X =
array([[ -4.4,   3.2,  -2.8,  -1.3,  -3.2,   4.8,  -5.7,  -1.9],
       [  5.4,  -6.8,   2.9,  -3.9,   0.2,  -4.6,   0.2,   3.3],
       [ -1.9,   1.6,  -0.8,   0.2,   2.5,   0.7,   2.8,   0.4],
       [  5.1,  -6.3,   2.9,  -3.2,   1.2,  -4.9,   1.7,   3.2],
       [-10.3,  10.9,  -5.7,   2.4,  -0.4,   9.9,  -2.8,  -4.0],
       [  4.8,  -3.9,   2.9,   3.6,   5.7,  -8.1,  10.7,   0.6],
       [  1.0,  -1.9,   0.7,  -2.1,   1.2,  -1.0,   0.9,   1.9],
       [  3.0,  -1.2,   1.9,   5.2,   5.7,  -6.2,  10.6,  -0.7],
       [ 16.5, -16.0,   9.2,   0.9,   5.9, -19.0,  13.3,   4.5]])
Indices start at 0.
(0, 0) => -4.4
(6, 0) => 1.0
(7, 7) => -0.7
(5, 6) => 10.7
(5, 1) => -3.9
(0, 7) => -1.9
(4, 3) => 2.4
(3, 3) => -3.2
(6, 5) => -1.0
(4, 5) => 9.9
(4, 2) => -5.7
(8, 1) => -16.0
(8, 4) => 5.9
(0, 1) => 3.2
(1, 6) => 0.2
(0, 5) => 4.8
(5, 4) => 5.7
(8, 7) => 4.5
(3, 2) => 2.9
(8, 6) => 13.3
(5, 7) => 0.6
(3, 5) => -4.9
(5, 0) => 4.8
(5, 5) => -8.1
(3, 4) => 1.2
(8, 3) => 0.9
(7, 1) => -1.2
(2, 2) => -0.8
(8, 2) => 9.2

data = [[5817, 5578, 5777, 5512, 5583, 5476, 5425, 5741, 5798, 5568, 5534, 5616, 5569, 5278], [5735, 5480, 6022, 5443, 5483, 5971, 5788, 5455, 5622, 5659, 5712, 5570, 5569, 5610], [5290, 5554, 5661, 5506, 5583, 5758, 5665, 5872, 5780, 5696, 5648, 5570, 5569, 5358], [2634, 4403, 8084, 7350, 4833, 3319, 7307, 6400, 4516, 6570, 6331, 5967, 9117, 9449], [5752, 5554, 5777, 5527, 5816, 5775, 5788, 5336, 5639, 5845, 5648, 5570, 5806, 5698], [5357, 5659, 5777, 5757, 5268, 5791, 5788, 5502, 5622, 5696, 6220, 5810, 5389, 5610], [5648, 5554, 5668, 5512, 5583, 5751, 5788, 6016, 5350, 5706, 5648, 5570, 5569, 6006], [5648, 5440, 5507, 5512, 5695, 5671, 5788, 5741, 5622, 5696, 5648, 5493, 5549, 5534]]
Indices start at 0.
(0, 0): 5817
(4, 2): 5777
(5, 5): 5791
(1, 1): 5480
(5, 4): 5268
(3, 13): 9449
(5, 6): 5788
(3, 6): 7307
(5, 0): 5357
(3, 3): 7350
(2, 6): 5665
(4, 3): 5527
(7, 6): 5788
(7, 0): 5648
(5, 9): 5696
(0, 10): 5534
(3, 1): 4403
(4, 9): 5845
(2, 0): 5290
(5, 10): 6220
(1, 13): 5610
(5, 11): 5810
(1, 9): 5659
(3, 11): 5967
(7, 11): 5493
(1, 11): 5570
(4, 11): 5570
(2, 8): 5780
(7, 8): 5622
(7, 1): 5440
(1, 6): 5788
(1, 10): 5712
(4, 12): 5806
(6, 7): 6016

x =
-3,-6,-5,-2,26,24,10,-1,-7,1,-3,17,-7
-8,-10,18,16,-8,-16,6,12,4,2,-9,-9,-8
-1,17,-18,-1,-26,11,17,1,-11,-14,-5,20,-3
-11,12,-12,9,12,16,-7,16,6,10,-4,-9,-16
x[-4, -13]: -3
x[-3]: [-8, -10, 18, 16, -8, -16, 6, 12, 4, 2, -9, -9, -8]
x[3, -6]: 16
x[2, -7]: 17
x[-2, -2]: 20
x[-3, 9]: 2
x[1, -1]: -8
x[-2, 4]: -26
x[2, 12]: -3
x[-1, -4]: 10
x[:, 11]: [17, -9, 20, -9]
x[2]: [-1, 17, -18, -1, -26, 11, 17, 1, -11, -14, -5, 20, -3]
x[2, 8]: -11
x[:, -1]: [-7, -8, -3, -16]
x[-1, 1]: 12
x[1, 8]: 4
x[-4, 1]: -6
x[-1, 8]: 6
x[2, 3]: -1
x[-2, 1]: 17
x[2, 9]: -14

grid = [ 47  -8  -6  12  17  20 -23   9 -51  51]
grid[0] = 47
grid[5] = 20
grid[8] = -51
grid[7] = 9

a =
[[ 5 18  2  5  9  8  2  6]
 [ 2  2  5  6  5  8  4  4]
 [ 4  3  4  3 14  9  4  2]
 [11 17  2  3 11  7  2  3]
 [ 5  7 10  8  5  2  8  7]
 [ 2  1  4  4  2  4 10  3]
 [ 5  3  5  4  6  3  9  3]
 [26 27  2  3  6  3  2  3]
 [ 9 48  3  8  3  6  1  7]
 [ 2  2  4  5  1  4  4  6]
 [ 5  4  6  4  8  3 10  5]
 [ 2  0  3  1  5  5 10  1]]
a[-12, 0] -> 5
a[-3] -> [2, 2, 4, 5, 1, 4, 4, 6]
a[8, -5] -> 8
a[8] -> [9, 48, 3, 8, 3, 6, 1, 7]
a[4, -8] -> 5
a[-7, 4] -> 2
a[-5] -> [26, 27, 2, 3, 6, 3, 2, 3]
a[2, 4] -> 14
a[1, -4] -> 5
a[11, -5] -> 1
a[4, 4] -> 5
a[:, -3] -> [8, 8, 9, 7, 2, 4, 3, 3, 6, 4, 3, 5]
a[6, -6] -> 5
a[7, -8] -> 26
a[1, -7] -> 2
a[3] -> [11, 17, 2, 3, 11, 7, 2, 3]
a[7, 5] -> 3
a[-6, 5] -> 3
a[-2, -8] -> 5
a[8, -1] -> 7
a[4, -3] -> 2
a[1, 7] -> 4
a[6, -7] -> 3
a[-3, 2] -> 4
a[-1] -> [2, 0, 3, 1, 5, 5, 10, 1]
a[-11, 2] -> 5
a[-8, 2] -> 10
a[-2, 4] -> 8
a[-12, -2] -> 2
a[-8] -> [5, 7, 10, 8, 5, 2, 8, 7]
a[-12, 5] -> 8
a[-10, -7] -> 3
a[-9, -2] -> 2
a[-4, -4] -> 3
a[5, -1] -> 3
a[2] -> [4, 3, 4, 3, 14, 9, 4, 2]
a[-11, -2] -> 4

m =
[[ 44 108  78 112  84 115]
 [186 129 152 128 179  58]
 [217  91  94  54  81 206]
 [ 81 125 111 115  91 111]
 [182 110 164 108 138  80]
 [ 52 107  99 134 134  53]]
m[0][0] => 44
m[1][0] => 186
m[:, 0] => [44, 186, 217, 81, 182, 52]
m[3][2] => 111
m[:, 5] => [115, 58, 206, 111, 80, 53]
m[0][2] => 78
m[:, 4] => [84, 179, 81, 91, 138, 134]
m[5][5] => 53
m[2] => [217, 91, 94, 54, 81, 206]
m[:, 3] => [112, 128, 54, 115, 108, 134]
m[1][3] => 128
m[5] => [52, 107, 99, 134, 134, 53]
m[3][1] => 125

W =
[[ 35 549 824 677]
 [272 588 932 412]
 [260 550 976 789]]
W[0][0]	35
W[1][-1]	412
W[-3][2]	824
W[2][-2]	976

arr = [-24 -33  13  32 -43]
arr[0]: -24
arr[-3]: 13
arr[4]: -43
